In the rows, 128 means zero.
One hidden turn or mirror swaps the rows below in pairs. Which row is each named row swapped with?
The rows were stretched afterwards, more along some directions than others.
k_43: [143 137 161 121 131  98 109 122 158 124 154 121 142 101 118 151 134 108
 138 105 141 110 136 126 146 104 115 136 108 130 104 117 105]
k_427: [120 125 158 144 121 109 138 109 151 110 127 129 157 105 117 133 118 118
 133 141 176  93 125 127 127 121 110 121 102 120 107 115  98]
k_848: [128 144 140 133 136 101 144  95 153 146 132 134 132 122 150 111 100  95
 120 145 129 111 133 118 126 161 125 142 117 121 125 107 125]
k_695: [148 143 165 125 126 120  95 121 116 128 107 127 139 123 118 136 151 143
 104 142 134 129 124 136 147 123 104 140 100 134 140 120 122]
k_533: [133 128 129 134 128 115 145 145 111 132 116 107 164 123 149 147 151 126
 130 131 124 133 125 111 127 142 104 133 132 122 100 142 127]
k_311: [169 124 148 125 120 109 111 110 127 148 125 137 139 106 115 137 137 104
 122 117 110 116 161 135 123 101 153 127  91 117 138 105 121]
k_177: [153 114 167 150 140 110 100 128 130 120 144 143 154 106 131 124 121  98
 112 149 169  96 136 119 145 108 128 133 111 144 137 105 124]
k_907: [134 132 137 137 120 141 105 123  98 110 113 117 165 107 117 123 137 169
 138 119 130 139 126  96 126 113 113 150 137 111 120 110 127]
k_895: [141 143 150 131 158  96 154 102 155 135 116 119 153 107 109 114 111 124
 125 123 117 138 141 133 115 122 124 147 105 114 100  93 126]
k_923: [159 123 156 142 131 111 126 106  97 121 126 133 172 110 128  96 141 126
 133 123 129 144 142 123 136 108 140 145  83 104 127 117 118]
k_734: [136 125 163 152 160  88 132  93 128 135 118 129 123  97 131 133 158 133
 121 148 146 129 147 117 127 116 121 125  87 129 128 131 111]
k_889: [161 130 130 112 100 112 125 130 156 138 113 107 152 132 146 117 130 111
 128 111 124 124 125 152 118 132 139 143  84  91 127 118 112]
k_283: [132 151 158 134 130 107 122  95 104 116 143 153 165 113 123 146 138 144
 144 150 162 119 153 118 137 114 124 142 117 137 154 130 101]
k_168: [152 137 129 119 101 126 122 124 127 105 134 160 179 106 139 147 126 115
 141 130 135 102 141 132 129 126 126 143  90 104 130 122 107]
k_91: [161 132 134 121 147 116 129 114 136 147 125 150 166 116 134 143 115 126
 136 125 131 126 145 122 112 121 142 157 120 124 145  98 110]
k_675: [143 146 171 135 139 117 115 127 119 102 123 120 167 107 120 130 115 118
 145 118 141 119 126 126 124 126 107 151 133 102 103 142 112]
k_525: [109 124 153 134 135 103 146  87 155 126 116 136 133 114 125 134  97 116
 157 128 158 111 163 138 111 119 123 109 110 129 107 123 106]
k_619: [146 117 163 127 113  92 106 105 135 144 135 130 172 123 149  99 158 116
 115 150 144 101 146 124 139 110 138 127  80 119 138 110 127]
k_715: [135 126 175 122 154  88 144 130 143 132 132 132 177  91 147 119 150 149
 121 121 147 139 126 135 131 112 125 124 107 126 110 116 131]
k_811: [167 138 174 116 108 128  96 152 136 125 127 115 138  93 156 118 133 120
 108 132 126 127 138 131 144 126 125 145 114 115 118 112 136]
k_78: [153 127 183 134 135 101 112 118 129 131 110 121 142 117 147  96 157 112
 144 150 101 152 140 137 117 107 129 119 122 128 127 141 130]
k_861: [135 125 129 131 162 107 162 125 146 139 118 122 140 119 110 141  96 117
 110 124 124 124 113 151 117 136 143 150 115 115 114 108 110]
k_697: [142  91 159 140 119 105 111 107 142 137  96 122 168 124 149  85 130 115
 136 152 137 125 130 127 128 116 134 135  91 105 130  95 122]
k_828: [131 118 122 135 136 114 117 117 105 122 123 172 145 105 145 147 122 138
 144 126 152 111 134 109 139 120 122 111 124 124 128 122 137]
k_360: [142 121 132 120 121 136 125 127 123 107 119 111 189 107 136 112 136 134
 139 126 115 126 134 131 114 127 122 131 110  78 119 131 117]
k_205: [145 114 151 138 127  89 121 112 137 128 104 136 165 117 134 109 119 148
 150 117 147 137 142 137 115  93 131 128  95 130 127 122 116]
k_710: [132 105 152 142 152 103 138 124 163 128 136 121 125  97 106 143 126 108
 120 133 145 112 151 136 129 118 119 134 114 145 106 114 106]
k_295: [160 146 156 110 109 113 108  87 119 123 117 138 164 107 112 122 150 135
 145 127 102 158 131 116 121 122 126 152 102 103 148 120 121]
k_207: [156 118 180 147 118 115  81 113 110 113 103 138 170 100 120 125 138 129
 132 149 130 132 124  91 119  99 106 136 126 119 114 101 117]
k_891: [129 100 174 119 140 131 102  85 133 130 112 142 173 118 107 105 147 132
 130 127 151 122 152 121 117 106 130 157 114 107 140  90 108]
k_373: [138 123 150 115 145 111 159 132 145 116 121 128 173 109 136 129 140 102
 143 126 136 130 133 124 135 134 123 145 100 106 102 136 108]
k_385: [143 140 170 152 131  92 112  84 135 136 137 152 162 126 116 129 140 134
 133 140 170  99 138 130 147 101 128 132  93 139 146 125  97]
k_550: [137 113 165 141 168  97 139 125 152 128 137 135 185 107 125 114 136 131
 145 134 150 108 126 141 121 121 130 136 105 125 120 116  97]
k_244: [146 122 150 138 135 101 118 135 120 138 138 130 171 113 124 125 142 122
 140 103 152 141 134 109 156  99 126 144 121 145 137 114 137]
k_147: [152 127 165 106 120 102 104  84 165 151 138 147 157 108 141 112 134 115
 135 104 150  88 153 134 138 107 140 133  98 109 145  87 121]
k_617: [164 137 169 130 104 113  94  96 107 105 119 128 178 128 110 101 158 137
 142 135 108 144 122 126 123 127 123 149 117 107 131 115 118]
k_437: [148 135 133 108 118 125 107 110 123 142 133 142 179 121 136 144 134 164
 123 130 155 115 145 120 146 129 142 154  92 129 166 102 119]
k_400: [121 126 152 130 139 128 113 123 127 128 115 130 116 100 148 144 110 112
 137 124 129 143 120 106 112 112 125 135 145 112 134 109 129]
k_298: [135 117 144 165 172 110 120 130 118 121 146 140 144 113 119 138 128  98
 113 147 155 107 122 129 139 130 117 138 133 138 104 120 119]
k_973: [149 125 146 114 110 103  86 109 121 134 123 112 157 117 133 115 124 146
 131 112 145 130 127 106 147 141 135 156 118 112 133 105 133]
k_691: [155 154 168 105 110 111  91 125 129 112 130 113 146 115 164  99 134 129
 120 118 114 142 101 122 135 118 114 132 117  89 125 116 130]
k_83: [110 124 159 146 146 100 141  97 138 130 122 126 165 109 113 104 144 149
 126 147 162 122 143 117 136 119 130 136 115 153 143 124 123]
k_157: [142 111 141 167 140 100 107 130 147 150 126 133 135 144 135 135 147 118
 122 123 153 107 151 136 141 117 119 135  96 142 118 125 115]
k_284: [111 144 136 132 131 100 178 104 148 140  99 123 138 117 145 143  93 135
 157 116 147 144 149 126 111 134 130 127 108 128 120 140 105]
k_537: [149 110 179 166 126 103  87 142 125 120  96 137 140 118 155 108 139 109
 144 147 121 119 121 135 121 110 108 112 114 119  99 129 111]
k_612: [114 122 146 142 140  85 115  96 163 152 123 116 128 126 139 135 149 121
 132 119 154 120 129 110 143 133 117 139 107 137 124 119 122]
k_301: [161 127 164 133 109 117 106 122 128  95 120 133 161 127 101  91 128 137
 136 148 112 147 121 139 131 117 131 154 112 118 137 125 107]
k_164: [165  98 159 143 112  87  89 143 134 139  98 110 158  96 148 121 145 111
 122 121 129 129 113 125 129 103 117 113 101 119 104  97 123]
k_625: [135 150 127 110 141 122 137 128 115  91 144 134 147  98 121 133 133 151
 123 141 119 134  87 125 141 144 132 144 140 120 143 120 129]
k_228: [137 117 162 137 128 122 124 113 157 123 124 121 169 123 114 113 135 127
 134 132 143 119 131 123 137 120 115 141  81 111 120 112 115]
k_873: [124 107 154 126 138 120 160 142 128  99 106 115 191 115 151 100 135 136
 140 145 119 143 121 137 118 117 110 124 107  86 110 132 105]
k_628: [158 126 145 128 109 132 110 131 112 113 121 119 175 102 103 137 163 142
 122 123 135 129 150 125 132 104 127 139  89 117 120 143 113]
k_313: [115 129 154 136 156 110 167  90 135 112 112 134 165 106 121 108 119 142
 133 157 134 135 139 106 110 130 112 122 115 112 128 113  98]
k_754: [123 112 128 130 138 101 138 113 156 136 123 125 128 118 126 134 103 112
 125 133 150 129 128 102 140 143 127 160 112 137 125  87 116]
k_812: [126 131 153 118 141 114 122  94 133 139 103 138 130 110 110 154 153 152
 151 108 134 129 149 119 110  99 121 125 113 123 118 119 126]
k_279: [138 104 132 134 133 120 109 141 114 117 122 138 158 111 135 149 159 121
 110 149 139 108 120 111 146 117 115 138 100 112 125 111 121]
k_712: [154 136 160 146 135 117 110 132 115 108 121 125 160  97 116 126 142 131
 108 152 126 114 141 129 132  91 111 127  99 113 103 107 129]
k_482: [119 128 167 151 171  78 155 104 146 123 137 153 164 113 106 146 135 130
 151 139 154 105 133 142 125 120 129 134 130 135 131 141  98]
k_178: [159 117 163 131 137  95 111 112 144 145 111 126 164 132 146  94 120  99
 119 123 129 131 124 134 125 135 136 150 104 112 134 101 128]
k_853: [146 130 151 138 118 112  85 119 120 133 118 146 134 111 136 147 139 113
 142 116 132 141 137  85 141 122 110 135 131 133 117 122 141]
k_988: [141 133 155 107 134 125 123 148 140 109 127 127 148  90 151 136 123 104
 135 121 134 116 141 137 131 112 122 115  94  97 108 137 125]
k_994: [140 121 168 118 117  93  98 104 130 118 128 135 145 110 117 124 162 128
 140 131 145 110 131 125 150 112 142 136 122 133 138 113 127]
k_174: [149 134 141 115 145 134 147 147 131 107 131 134 170 101 141 135 109 111
 125 140 148 108 121 141 132 130 116 129 109 109 117 108 101]
k_575: [132 126 175 155 165 111 137 103 108 117 142 143 198 102 112 104 142 139
 132 157 142 112 135 138 129 118 126 131 133 139 128 122 112]
k_668: [179 141 152 131 103 104  94 107 135 143 116 128 158 144 138  94 145 114
 139 112 108 149 126 128 137 117 136 156  96 103 143 130 117]
k_136: [129  78 154 164 133 108 124 130 139 114  98 128 158 115 122  99 131 114
 130 155 151 123 140 102 129  95 116 130 123 124 105 112 111]
k_689: [145 134 144 134 147 109 147 112 133 150 106 131 165 109 132 126 110 154
 121 145 124 122 136 132 118 145 126 119 109 119 118 119 116]
k_566: [128 120 155 123 134 103 131 139 136 105 134 106 158  66 135 138 154 152
 127 149 143 127 112  99 135 110 115 124 119 135 127 115 120]
k_269: [133 137 147 125 151 104 128 104 147 137 142 159 140 109 129 170 133 144
 133 137 152 111 134 122 130 110 131 136 112 152 162 102 116]
k_937: [131 144 184 101 138 105 123  97 157 126 145 118 150  75 117 133 149 109
 134 119 124 119 111 128 122 113 140 140 112 105 146  90 123]
k_590: [163 100 148 167 122  97 106 139 107 148 112 145 173 116 144 107 134 124
 141 126 135 129 161 111 135  95 130 103 122 137 101 126 133]
k_416: [122 119 150 138 134  88 128 117 149 138 106 118 159 109 155 107  94 127
 132 111 149 124 141 137 127 133 126 128 104 118 104 108 116]
k_363: [139 125 138 112 113 119 127 125 147 116  98 128 178 124 172 105 142 145
 146 133 107 130 125 132 125 118 104 125  90  80 126 121  99]
k_88: [147 139 151 108 130 117 134 128 119 119 113 138 152 119 138 127 138 118
 134 120 112 129 132 149 125 133 125 138 114 111 111 122 115]
k_183: [137 106 127 127 112 123 141 117 138 131 123 120 163 106 118 135 144 150
 123 152 152 118 149 108 133 119 119 130  96 154 129 107 119]
k_943: [128 154 160 100 115  86 135 108 172 115 133 103 146 107 140 145 123 128
 140 136 150 133 128 117 123 144 121 156  93 120 129 127  99]
k_722: [116 137 159 116 147 112 142 124 170 128 134 129 124 111 133 143 100  91
 126 127 159 113 136 128 133 110 113 138 103 116 136  95 109]
k_789: [171 126 177 122 106 131  64 119 118 108 126 126 178 126 111 105 166 123
 130 126 114 142 127  98 143 117 112 175 126 109 133 104 125]
k_171: [147 131 136 118 103 143  98 124 122 119 135 135 158 135 140 120 145 119
 128 128 139 111 134 130 157 116 131 144  85 110 141 119 123]
k_308: [150 113 162 126 120 114  90 118 145 132 110 123 160 123 110 107 140 108
  99 117 124 123 126 137 132 109 111 153  86  97 127  79 115]
k_570: [140 143 173 113 124 132 102 112 127 101 123 142 137 121 138 103 157 119
 120 151 125 124 134 145 125 113 123 136 109 111 145 108 108]
k_327: [138 119 153 161 118 142  99 116 104 112 115 142 162 125 112 119 145 119
 122 159 152 116 131 108 131 117  93 133 112 135 122 100 112]
k_664: [141 160 164 121 125 114 119 125 116 134 121 121 127 127 127 127 135 104
 127 117 115 136 133 149 134 123 143 137 114 128 128 145 141]
k_236: [146 127 149 121 132 107 119 113 147 164 122 111 151 120 129 151 161 113
 129 124 139 118 132 129 120 121 131 141  90 124 147 102 122]
k_576: [145 115 129 152 116  95 116 151 129 129 117 115 136 100 155 144 128 137
 106 147 145 123 120 124 145 120 129 129  93 149 121 118 113]
k_936: [142 141 147 124 145 118 137  96 137 110 157 151 154  94 105 160 152 142
 143 155 152 100 142 124 126 117 133 130 113 140 161 119 110]

Swapped with k_828: k_973
Swapped with k_811: k_715
Swapped with k_400: k_891
Swapped with k_279: k_754
Swapped with k_236: k_327
Swapped with k_895: k_712
Swapped with k_691: k_147
Swapped with k_88: k_566
Swapped with k_853: k_437
Swapped with k_416: k_988
Swapped with k_205: k_675
Swapped with k_943: k_168
Swapped with k_78: k_575

